Each path is a new rotation, seen through one point. The rows after it are directions, each followed by how far the rotation turns it, in degrees per step (0 if it stays put).
Each turn is a multiple of 5 degrees from 10 to 175, or 0.
Each row of a path follows its step; steps can be skipped.
Path 1:
step 0: [ -1 -16 -21   3  -1 -10   0 -14  22 -25  19   6  -8  -8  30   0   1  -7
   5  12  24  -4   1  23   4  11  -7  -6  -6 -13  22  -5 -15  14  14   8
   9  -9   6   4  -9 -18   8   6  -9 -16  -9   7 -13   4   0   8   8  -6
  18  15  11  -9   0   0   8  11  11   7  -3   4   9  -7   2  -3 -17  14
  -8  -4  21  17  18 -10   4]
step 1: [  5   3  16  21 -17   6  -8  -2  21 -21   6   4   7   6  16 -11 -10   8
  -8  -5 -14   6  -1   4 -14  25  -2 -24   7  10  -2  -9  -7   0  14 -22
   3  10  19  14   5 -10  16  -9   6  -8  -3   6  -9  -6  12  -2 -21  -7
   3  11   0   7  -6   5 -11   6 -13  15  11 -14 -10   3  22  17   9  -1
 -14 -12  13   5  -8 -20 -17]
step 4: [  1 -19   3   8  -9  -3  -3   3  26  -6 -16  -6 -18  19   6   5 -13  -4
   3   6   0   0 -10   0   4  -9 -21   8  -7   5   6 -13  -4  12   2  -7
  -1   2  11 -17 -10  -8  16  11  -3  15  -1  25 -17  -8 -13  14   6  20
  -9  -6  14  14  20 -12   7  -1   5   6  -7  24  -3 -10  -8  -2 -18  17
 -29  10  18  11   1 -15 -12]
step 7: [ -1   4  11  -1  -5   3   4  13  13 -16 -15  -9 -31  -8 -10 -12  10   5
   3   2   8  12 -26  14 -12 -12  -7  -4  -1   9  13 -27 -18   0  13  16
 -11 -12  19 -18   3  -9   2  -5   9  10  -6  -7   1   4   7 -19   2   2
  -7  -2   8   0   1  -3 -28 -12   8 -17  23 -22   1 -12 -17   6  -8  -9
   6  -2  -5   2 -20   1  12]
step 9: [ -5 -10  22  -5 -20   8  16   2   2  14  -7  -9 -13  21  11  -3  -8   3
 -11   4   0   0  -8   4 -11   6  10  -5  -1 -16  13  -7  -7  -1   3  -2
 -11   6  13   6 -12   5  -6   9   5  -6   0   0  10  16 -20   0  -4 -11
  14 -19 -19   4  -1   5  -7   6  15   9   7   4   8  14   2  25 -11  31
 -28  -5 -24   5 -14 -13 -23]
step 10: [-22 -10  20   9  -5  15  -7   6  -5   0 -20  -1  -8  10 -16  -3 -24  -4
 -16 -13 -13  -6 -30   2   9   6  20  -5 -20  -6   0   7  -6   1  10  14
   0 -16  -5   6   5  -4  14  16  -3  13   8  -5  15  -1 -12  19   5   2
   1  18 -15 -11 -10  -7   1  17  -6  -9  28   9  -9 -12  17   8   0 -10
 -11  16  -5  -1   8   9  13]
step 21: [-11  -4  -4  15 -17  -4  -3 -16   8 -13 -16  -3 -16  10  -2  -4 -15 -18
  17  11   6  23 -18   8  15 -17   7  14 -10  -7   1 -19 -16  15  12  13
  12  -5  -5  11 -12  -4  22   0   1   8  17  17  11  -8   6   3  -2   4
  14  -6   1  25   8 -10  15  12 -13  12  -7   6   0  -3   2 -11  -2  15
 -11  -5   2  24 -12  10  10]
step 23: [-15  -9  11   0  -8   8 -20  -9  20 -13   0  -1  -3   4  -6  -7  -5   4
  -8   4  12  -4  -9   8  -5  -2   1  -5  16   1  -7  -7  11 -18 -15  13
  -7   5  13  18  18   7  17 -14   5   1 -14   8  15 -13  18  13  -3  14
   5 -10   2  19 -34  -7 -12  17   8 -29  12  -5  25  -9   1   4  11   2
 -19  -6   0 -16  -3  -3  -3]
step 24: [ -8 -17   5  11 -11  -3  17  21  -7   5  -7 -18 -17   0 -11  -5  13  -3
  -5   0 -16   0  -9   5  -4  -9   3  12  17  18   6 -16 -11  -1 -17   1
 -14 -27  -6   3  16   4  23   6  13  -4  20  18   6 -22  -4 -11  -6  -9
  -4 -19   3  -4 -10  12 -16  -8  12   4  15 -29   0  -1 -20   1  -2   6
   1  14  -8  -5 -15   2  10]
step 27: [  2 -16  11   1   6   8 -12 -11  -6  -3   9   6  -6  -7 -12   5 -16   8
   5 -24   4 -21 -18  20 -15  -9   1   2  11 -16   8  -3 -13  -5  -2   3
   7   3  -5  21   2  -4  16  10  25  -5 -12  16  12  -6   2  10   3   1
   7   0 -15  -4  10  11   7  26   4  -4  34  11   5 -12  24  20   7  -1
  -3  11   3 -22  -7  13   0]
Speeds:
[-2  3  2 -2  2  1 -2  3  3  0  0  0  3 -3 -2  2 -5  3  3  1  2  0  3  3
  2  2  3  3  1 -3 -3 -1  1  1  9 -1 -1  4  0  5  2 -3  0  3 -6 -2  4  0
  0 -1  0 -1 -1 -5  0 -3  5 -1  4  2 -2  4 -2 -2 -3  2 -2  3 -2  4 -3  4
 -3  3 -2  1  3 -2 -2] -> 85
[ -1   1   3   1  -1  -1   0   3   2   2  -2  -4  -3  -3   3   1  -4   1
  -4   3   0  -1  -1   2  -2  -3   2  -5 -11   3  -3   1  -1   0   2  -2
  -2   1   1  -2  -4  -3  -6   3  -1   1  -3  -2   2  -1  -4   4   4   1
   1   3  -2  -1   0  -3  -5  -3  -1   0  -2   1   3   3   0   1  -1  -4
   2   2  -3   4  -1  -3  -2] -> 10
[-1  0  2  0 -1  4  1 -1 -1  2  0  1 -1 -5 -1 -1  2  0 -2 -7  2  2 -5  1
  2  3 -2 -1 -1 -1 -2  0  2 -3  2  0  0 -1  3 -3  0 -1 -6  4  1  1  2 -2
  0  2 -5  3 -5  0  2 -7  0 -1  0 -1  0  0  7  1  2  3 -1  3 -1 -1  2  1
  1  4  4 -4 -2  9  1] -> 20
[ 3  2 -2  1  4  1  0 -2  0 -3  1 -1  0 -3  0 -3  4  2  1 -2  3  2  0  4
 -1  0 -1 -2  1  0 -3  3 -3  0  3  0  6  3  3 -2 -4 -3  1  0 -2 -2 -1  0
  3  3  3 -5  1 -1  0 -1 -2  3  4  7  1  4 -1  2  6 -1  1  3  5 -1 -1 -1
  2 -3 -2  7 -7  1  4] -> 55
[-7  1 -6  0 -1 -1  4 -3  3 -1  0 -3 -1  3 -2 -5  2  5  4  0 -5 -2  1 -3
 -2  5 -4 -2 -2 -1 -1 -2  3 -2  2 -2  0 -1 -1  3 -2  3  0 -1 -4  1 -5  0
  3  0 -7 -2  0 -1  5  2  2 -1  1  2  0  1  1  3  3 -1 -1 -2 -1  4  4  1
  0  4 -1 -2  0 -2  4] -> 45
[ 2  4 -3  7  0 -2 -5 -1  1 -4 -1 -1 -1  1  8 -1  0 -3  1 -4  1  3  7  2
  2  3 -3  2 -2 -1 -1  0 -2  2 -2 -4  0  0 -2  4  1 -6 -2 -1 -2  1  0  1
  4 -2  0  2 -2  3  1 -1  1  1 -3  1 -3 -4 -2  1 -3 -2 -2  1  0 -5  0  3
 -2  0  6 -2 -1  0  2] -> 20
[-2 -1 -1 -2 -2 -1  1 -2 -2  1  2  0 -4  0  2 -1  2  1  0  3 -3  6 -1  2
  2 -1 -1  9  2  0 -1 -1  0  1 -3 -2 -4  5  3 -5 -3 -4 -2  2  0 -1 -2  2
 -3 -4  2 -5  1  0 -1 -2  2 -4 -1  1 -1  1 -3 -3 -2  0  2 -3 -5 -3  2 -2
  3  7 -1  3  0  2  4] -> 85
[ 5  2  1 -1  7 -1  1 -5  1 -2 -3  2 -4  2 -1  3 -2  4 -2  0  2 -1 -1  1
  5  8 -1 -5 -1  1 -1  1 -2  1 -1  3 -4  2  1 -2  2  4  0  0  4 -5  0  0
  2  1 -7 -4 -3  0 -2  0 -2  0 -1 -3  0  0 -3 -1 -1 -1  1 -3 -2 -1 -2  1
 -3  1  2  4  3 -4  5] -> 115
Path 2:
step 1: [  7  15   8  -1  15  -8   0  10  -7  21   3  -7  -7  -2 -18   5  10  -7
   1   1  -4  14  23   6 -10 -19   0  16   3 -20   4  -9 -28 -19   6  -3
 -22   4  -9   0  -7  20 -17   9   3  -6 -13  -3 -11   2  16   3   0 -12
   4  10 -12  32  -3  -7  12  -2  11  26   8   5   6  25   7   0   8   6
   3   9   1  -1 -15  -4  13]
step 2: [ 10  -6  10  -3   2 -19  16  12   0   7 -17   0  -7   5   2   5   0  12
 -12  13   7   9  12  -5  13  18   1  27  -3 -20  -2  10  -3 -14  -3  -8
   6  16  13  -4   5   5  -7 -20  18 -18   7 -15  -2   9   0  19 -12  10
  -9 -18 -13 -12   8 -13 -23  -6  -6 -15 -11 -21   2  23   0  11   1  -3
 -20  -3   0   4  -1  -8  23]
step 6: [  5  -7  -6  -6 -14  23  16   9   5   9   9   3  -7 -13  10  -6   0  -5
   5   7  11   7  15  -7   4   2  22  12  -9  -1 -10  13   2   5  -5 -16
 -10  -5 -32 -13   9   2  13 -27  18  20 -11 -12  -1  20  -3  17  16  -3
  23 -17  -6  -5   0  26   9  -1   7  -2  -7 -11   1 -12  13  -2 -22   1
  -7  -5  -4  14  -8  -4   8]
step 7: [  9  19 -18 -15  -1   3   4  -7  19  -1  -2  -9   6 -30   3  -6  -5  -8
   3  10  26 -31  14 -22  12 -12  -4   2   6   1   4  11 -18 -18  12  19
   6   2   8   0   3 -14   2 -10  14  -8  -6  13 -17 -10  12   6   2   4
   7  -5  -7   7 -10   3   9  -4  -9   6   5  32   8  -7  -6   6   1  17
   3   7  -9   7 -21  -9   6]
step 10: [ 22  13  15  15   2   4   2  14  10 -10  23  -1   0  15  -1  -7  -5 -11
 -13  -2  13 -22  10  22   1 -31  11  17   1 -17   1  -9 -18   0   6  -8
   4  17  -1  -5   9   0   3 -11  12   7   7 -17  -4   5 -16   1  -6 -10
  -4  -6 -20  13   1 -26   1   4   3 -29  -8  10   1  -3   4  -7 -19 -10
   2   3   0  12   9 -12   4]
step 13: [ -5  12  -5   3  10 -15  13   8  10  -4   6  -2  18  -4  -2  25 -11   2
   8  10   2  12  11 -13  12  -8  -2  29 -26  -6   9 -11 -21  -8   2   9
  -5  -6 -12   2  -6  -2 -14 -14  -4  -2 -14  -5 -15   1   7  13   1  12
  -8  -2 -19  -4   8   6 -16 -14  14  -4   8   4 -23  -5   2   5  -1 -22
  -6  15  -7 -40   0  -4   4]
step 14: [ -9  -8   2  -6  -1 -16  -1  17   1  18  18   3  -5   4  -3   6   6  -9
 -11   4  -1   1  14   3  16 -19   7   1  10   5   2  11   5 -13   4  12
 -18  24  -4  14   7  23  -4 -15  20  -7 -10   9 -20   2   0  23  -1  -8
  -8   4 -10  -3  23  17 -12  33  10   0   0   0  23   1  24   3  -2  -8
 -15   9  12  11   1   7  -3]
step 16: [ -7   4  -7   3   0   6  -8   3  15   8  19  14   1 -11  10  -5   5   9
   0   2   8   8  11   7  12 -23   2  15   0   0  -9  13   0   6  26  13
  28 -18 -14  15  -3  -9 -14 -10 -14 -15   3  -8 -19   7 -11   0  21  -7
  24   0 -11  14   3  20  -4   9   0 -17  -7 -14  20 -24   1  18   8  13
  -2 -11  -7   6  13  -1   9]
step 21: [ 11   9   2  14 -31 -20   5  21   1  -6 -19  -9   5  11   0   8  -1   0
 -14  25  15  -3  -5  12  -6 -25 -15  38 -13  -6 -16  -5  -5   9   3  -1
  -4   4  11   3   5   8  -7   5   7  -7  -1  19   1  -1  -6  -9  -8  13
   6  -9   3  -8   1  -2 -18  -1  12   7   2   4 -15   4   9  -6 -13  -1
   2 -25  16   2  12  -6  16]
step 31: [ -3   5  -6 -11  -8  -9  26  15 -10  15 -16  -5  -4   1  -6  -1 -11  22
  15   7 -13  15  23   4   3  -3  12  15  -3 -21   6 -11  -2   8  -6 -15
 -10  15   2 -16  27  22   0 -11 -10  -9  -8  -3  -1  -9 -13   1  -1   2
  16  -4 -13   7  10   0   5  -2  24   7   6  -8 -14   3 -12  -1   5 -19
 -10 -19 -19  -7   2 -16   8]
Speeds:
[ 0 -1  0 -3  4  2  5 -3 -1  1  3 -1 -4  5  2  2 -2  2  2 -1 -6 -1 -3  3
  4 -2 -3  2 -2  0  5 -2 -2 -3 -4  3  0 -3 -3  2  1 -2 -5  4  2  0 -2  0
 -1 -4 -5  1 -3 -2 -2  4 -2  0  3  2 -2  0 -4 -4 -1 -1  3  0  4 -3  1 -1
  2  3  1 -3  0 -4 -4] -> 25
[ 0  7 -1  0  1  3  1  5  3 -4  3  4 -2 -3  0  0  2  1  0 -5  3  0  0 -2
 -3 -3  0  1  4 -6 -1 -2 -1  3 -3 -2  3 -1 -2  2 -2 -2  2  3 -1 -1 -2 -4
 -2 -4  5  3 -2 -7  1  1 -1  0  3  2 -1  0  1 -1  1  3 -1 -6 -4 -1  2 -2
  0  7 -4 -2  1  1  1] -> 115
[-1 -4  3  0  3  4  0  1  3  1  0 -5  1 -3  0  2  2  0 -3  0  0  2  2  5
 -2 -1 -3 -2 -3  1  4  3  6 -1 -1  0 -5 -1 -2  8 -3  4  0  0 -5  2  1 -3
  2  2  1  0 -3  0  2  4 -1  0  0  5  0 -2 -2  3 -3  4  0 -4  1 -4 -3  3
 -5  0 -1  1  2  1  5] -> 135
[-1  4  2  5  0 -8 -4  1 -1 -2  1  2  0  2  2 -1  2  0 -2  2  0  2 -1  2
 -2  1 -3  2 -1 -1  2  4  0  4 -4  0  3  3 -2  1  1 -2  4  0 -4 -2  7  2
 -9  0 -6 -1 -4  0 -1  0  3  2 -1  1 -3  2  2 -2 -4  0  0  0  1 -1  0  6
  1  2  2  4  3 -1 -2] -> 60
[-4 -3 -4 -5 -2 -4  0 -3  0 -3 -1  0  0  2  2  2 -1  5  1 -1  0 -1  1  1
 -5 -2 -5  1  0 -3  2 -4  4  2  2  3  4  3 -1 -1  1  3 -2 -5  0  1 -2  4
  1 -1  2 -1 -2  2  3 -1  5  0 -5  3 -2  0  0 -5 -1  5  1 -2 -3 -1  3  0
  3 -4  1 -7  1  1  4] -> 80
